One turn sends every row of this set to another row. A few are shown first. Where does it send the rows asked after them?
Pazo: [-18.4 -22.7  17.5 -13.2  -9.6  12.2   1.7  37.3  -1.7  -6.4   5.6 -29.2
  -4.6  -0.2  -1.4 -15.8  -4.5  50.1 -16.9 -18.5  -5.3]
Gako: [-22.8  -7.8   4.6 -17.3 -16.2  -2.7  -1.8   6.4 -34.1   5.8  -3.2 -28.6
 -14.7 -14.2  -4.9 -15.5   2.1  39.2  -9.2 -15.5   5.9]
Ferar: [ -0.1  -8.5  23.4  18.4  13.4  14.6  -8.6  11.2  -9.6  12.1  -8.2  -7.0
 -18.3   5.1 -18.2  11.6   4.4  11.2  -3.3  13.1   1.2]
bomo: [ -9.9 -14.9  13.7  10.8 -20.4   5.4 -23.2  12.5 -17.7  11.7  -2.0 -18.9
 -15.2 -16.9   3.6   1.7 -17.9  45.0   8.8  -3.1  -6.0]
dalem: [-27.0 -14.7   3.1 -14.5 -15.8   1.2  -2.5   9.4 -30.0   0.6   0.5 -30.2
 -11.8 -15.4   3.4 -13.2   5.4  41.6   1.7 -15.3   6.0]
rep: [  1.7  -6.3  20.4   3.2   7.1  -2.6 -10.0  31.5  -7.1  14.6   6.8   1.3
 -15.1 -20.9 -11.1   1.9   0.2  28.4  14.6  -7.3   7.8]
nuvem: [ -7.2  -1.1  20.8  -9.8   6.6  16.2  -9.0  12.3  -7.0   9.2 -10.1   7.0
 -25.6  14.6   2.9  -9.5   6.8  14.2 -13.2  -6.7  17.0]
dur: [  5.3 -20.9  26.0 -19.1  10.3   4.5   9.8  21.3 -24.6 -13.5  -2.4  -9.0
  -3.5   2.8   7.2  -6.9  -5.9  31.9  -4.4  -2.1  27.3]
Zudos: [ 13.8 -28.8   4.2  -3.5   0.9  10.4   4.7  42.3   0.2  -8.3   4.2 -33.9
 -12.0  -5.3 -12.9  -9.7  -9.7  14.4 -10.7 -13.9   7.7]
goto: [-26.5  -8.0   0.0 -20.7   8.1  18.9 -10.0  30.9  -1.7  19.3  -1.5 -24.4
  -0.4  -1.9   3.8  24.7 -19.5  25.3   1.3   5.9   6.5]
vutu: [-28.2   3.7  27.2   3.0  -7.6   1.4 -23.4   5.9  -3.7   5.1   6.6 -11.6
  12.6  -6.0 -18.1  21.5 -23.9  32.2 -12.4  -3.5   4.7]
dov: [ 11.2  -6.8  19.6  23.2 -15.2   9.6 -17.8   0.9 -14.7  -3.0  -3.8 -29.0
 -10.6  -4.3 -14.6  -7.9  -5.2  15.8 -25.5  -3.1  -4.3]
numu: [-19.1   2.7  23.7 -11.7 -13.4  33.5 -15.1  13.3   0.7 -16.7  -3.5 -22.5
 -10.2   6.8  -4.4  -4.2  -5.8  34.8 -34.8 -10.2   6.2]
Lum: [ -5.1 -29.3  -3.5  -4.0 -19.9   9.9 -23.3  15.2  -0.9  14.0  -4.6 -27.3
  -7.1  -7.2   0.6  -5.6 -26.1  33.4   4.1  -6.7  -9.3]
Luvup: [-43.1   8.7  12.2  -1.7 -14.4  10.3 -13.7   2.8 -20.5  -4.0  -0.8 -16.2
   4.5   8.5  -1.2   5.6  -4.5  15.8 -22.6 -17.7  14.7]
kebop: [-12.0 -22.6   6.0  -9.0   3.7  36.6 -10.0  24.2  -9.2  -6.9  -5.7 -22.1
  -2.2  -5.6  12.9  -1.3  -3.7  -7.9   1.1   9.0   5.0]
Velek: [-23.3 -14.8  15.3 -14.6 -16.1  11.7  -2.9  12.6 -10.3  19.7  13.4 -23.5
  14.0  -4.0 -10.3   6.4 -21.7  27.4 -36.4 -15.2  -3.8]
tulez: [-29.4 -16.7   8.5 -21.5  17.9  22.3   0.2  33.0  -7.5   5.7   7.0 -16.5
  -0.9 -12.1   3.4  -8.0 -15.3   8.6   5.2  -5.6 -12.2]
vem: [-10.2  -6.8   9.3 -10.4  15.3  14.5   0.0  35.6   5.6   7.1   9.7 -23.3
  -1.8   3.1 -21.5  17.7 -18.1  -1.3 -23.2 -10.9  10.8]
pifo: [-29.4 -12.9  17.5 -16.3 -10.5   6.7 -27.2  12.1   8.5  10.0  11.7 -21.3
   5.2  -1.0 -18.3  13.5 -27.2  29.2 -18.6 -17.6  -5.9]
zazer: [-10.1 -14.7   2.4  10.5 -13.3  16.8 -21.6  10.7 -16.9 -12.2 -13.3 -16.1
 -10.2   6.3   2.4  11.8 -10.6 -11.5   1.0   1.0  12.3]
fadiv: [  2.7 -11.2  37.3  18.0   5.8   7.5 -14.1  12.9 -24.1  -9.3   4.7 -30.2
 -21.2   2.4  -8.0   6.4  14.5  27.1 -16.9  -5.9   6.3]
Muz: [  0.6 -39.8   3.2 -16.6 -18.7   8.9 -10.0  17.6 -15.0  12.6   7.3 -40.0
  -0.6 -18.1  -0.2   8.6 -16.8  31.9  -5.2  -2.7   2.1]
tibe: [-25.2 -31.5  14.4 -11.0  -8.6  -4.2 -17.5  34.4 -14.4  -0.8  -3.3  -2.9
  -2.8  -4.2  -5.9  18.4 -19.4   6.8  13.1   0.3  -5.3]
nat: [  8.6 -12.8   4.2   4.4 -20.2  22.3 -15.8   3.0  -3.3   2.9  -3.5 -25.4
  -4.0   0.3 -13.4  -6.4 -23.2   5.2 -31.3  -9.2   1.8]
fiku: [-42.7 -22.4  12.9 -13.4  -6.3  25.1  -6.3  20.4  -8.5  -7.3   8.2 -30.1
  -6.5  -3.8   7.3  -6.7   1.8  34.3   0.9 -18.8  21.7]
faz: [ -3.6  -4.5   1.8 -12.4  -9.5  36.3 -22.3  13.2  -3.5  -6.7 -16.0 -28.0
 -16.2  -2.3   9.1   9.0 -11.9  25.3  -4.2  11.1  14.6]
rud: [-14.9  -1.5  27.8   2.8 -10.5  -5.7  -2.2  16.4 -11.4  11.0  15.3 -15.6
  19.4 -13.1 -19.1   0.5  -8.5  28.7 -30.2 -11.9  -3.8]
Tig: [  8.2 -21.4  13.7  -9.4 -13.2  15.6 -27.1   4.3   1.3  -8.6   6.8 -35.7
  -6.2  -7.6 -22.4  14.1 -20.1   5.5 -23.5  -7.0  11.7]
Kugin: [-25.7 -11.9  25.7 -21.4   8.4  -2.5  -1.2  19.5  -6.7 -12.6  11.4  -8.5
   5.8  -7.9 -32.8   4.0 -10.1   4.0 -15.7 -10.9  -9.9]
nepe: [ -0.9  -1.2  12.3 -14.7  13.6  -3.1 -22.0  23.5  -1.2   0.0 -10.2  -3.5
  -8.5   7.6  13.2  -7.9  -1.0  19.6  10.6  -5.3  19.4]
zisak: [  0.3 -31.5  14.9   0.3 -13.1  -3.6  -4.5  25.4 -17.6  20.5  11.2 -21.7
  -5.2 -28.3  -9.1  11.7  -6.9  30.0   4.5   0.8   1.0]
seb: [-12.9 -22.9   5.0  -6.1   8.2  22.7  -4.9  13.9  -5.6 -20.3   2.5 -42.3
 -20.5  -5.6  -9.6 -21.4  -2.7  19.4   2.9 -17.4  17.8]
vonut: [-34.9  -8.7  18.4  -9.9  -5.1  37.0 -11.6  16.3  -4.4 -14.0   3.5 -18.7
   7.8   3.3   6.1   4.1   0.6   3.4 -18.7  -7.1  23.6]
nolus: [  5.2 -18.5  11.4 -11.6  -3.1   5.6  -2.9   4.6 -19.0 -21.9  -0.4 -32.1
 -19.8 -15.8 -25.8 -15.8   6.0   7.9 -11.1  -7.7   3.3]
Gif: [-25.3 -31.2   8.2 -11.3  -3.3  -0.3  -9.4  32.5 -14.2   1.7  -0.8  -6.4
  -1.1  -9.2  -0.8  12.3 -16.9  10.5  20.2   0.6 -10.1]
per: [-16.8 -19.0  27.8 -24.4   2.5  -6.7  -5.5  23.0 -11.0 -14.0   5.8  -7.9
   5.7 -10.2 -33.0   7.1 -11.9   3.1 -14.9  -3.1  -8.6]
Leviz: [  3.7 -20.6  14.5 -19.7  -3.7  -1.6  -0.8   7.7 -25.0 -13.6  -2.9 -30.3
 -16.6 -16.9 -28.3 -13.8   4.1  12.8 -15.2  -2.6  -2.3]
vulas: [-17.1 -15.5   2.9  11.5 -17.5   7.3 -26.8  14.0 -18.2  -6.9 -17.3 -16.3
 -10.7  12.4   1.0  13.4 -13.2  -3.8   0.7  -1.4  13.2]
Mos: [-15.8   6.3  28.5   9.6   7.2   8.9  -3.2  11.0 -16.3   0.6  -6.4  -2.4
  19.9   4.7  -4.6  11.1  -8.2  33.7  -9.2  11.3  11.2]
vun: [-17.4 -15.3  25.2 -13.9  12.2   8.6  10.1  10.6 -16.6   5.6  -9.8  -7.3
  -3.3  22.1   3.2 -10.4   7.2  33.7 -16.3   2.9  12.0]
duver: [  7.7 -17.9  20.0  13.3  -4.9   8.1 -20.9   3.1  -7.2   0.0   0.7 -27.5
  -7.2  -8.8 -26.7  22.9  -9.5   4.1 -11.4  10.1  10.9]
laz: [ -0.2 -17.4  37.8 -16.6  19.5   5.1  -6.7  24.4 -20.7 -12.3   9.0 -12.1
 -25.3   8.5  -1.1  10.6  -4.5  13.7 -13.4 -14.7  20.8]
Gozu: [-35.2   9.9   6.8   0.6 -18.5   3.1 -16.4   2.3 -24.2  -0.3  -8.8 -19.2
   0.0   9.2  -3.0  -0.5  -7.6  18.6 -21.0 -18.0  18.2]
teve: [ -7.3   3.5  32.0   4.9  15.2 -13.9 -11.8  23.1  -5.3  -5.7   9.6 -19.5
  13.9  -3.8 -16.7   0.4   7.0  34.5  -8.7 -10.4   7.7]
tisog: [ -3.7  -6.5  30.6   7.1  -8.3  13.3  -6.7  21.6 -32.3   0.0   3.1  -4.8
 -12.7 -15.7  11.4   7.8  -5.6  44.2   1.6  -4.2  16.1]
fovuk: [-22.2  -3.4  14.1 -15.2  23.1  20.2  -0.7  18.5   0.3 -13.9  10.3 -24.8
  -5.0  -5.3 -20.4 -17.0 -15.4   4.7 -13.0 -20.7   2.2]
Moziv: [-16.9 -12.1  28.3 -15.8  29.0  -9.3 -19.1  25.0  -6.8  -2.8   1.5 -19.9
  -7.5  20.3   5.1   9.2   1.6  21.4  -1.4  -8.2   7.2]

numu -> Pazo
nat -> Velek
And these:
vun -> dur
Gif -> zazer
vulas -> Gozu
Ferar -> Mos
fiku -> seb
bomo -> dov

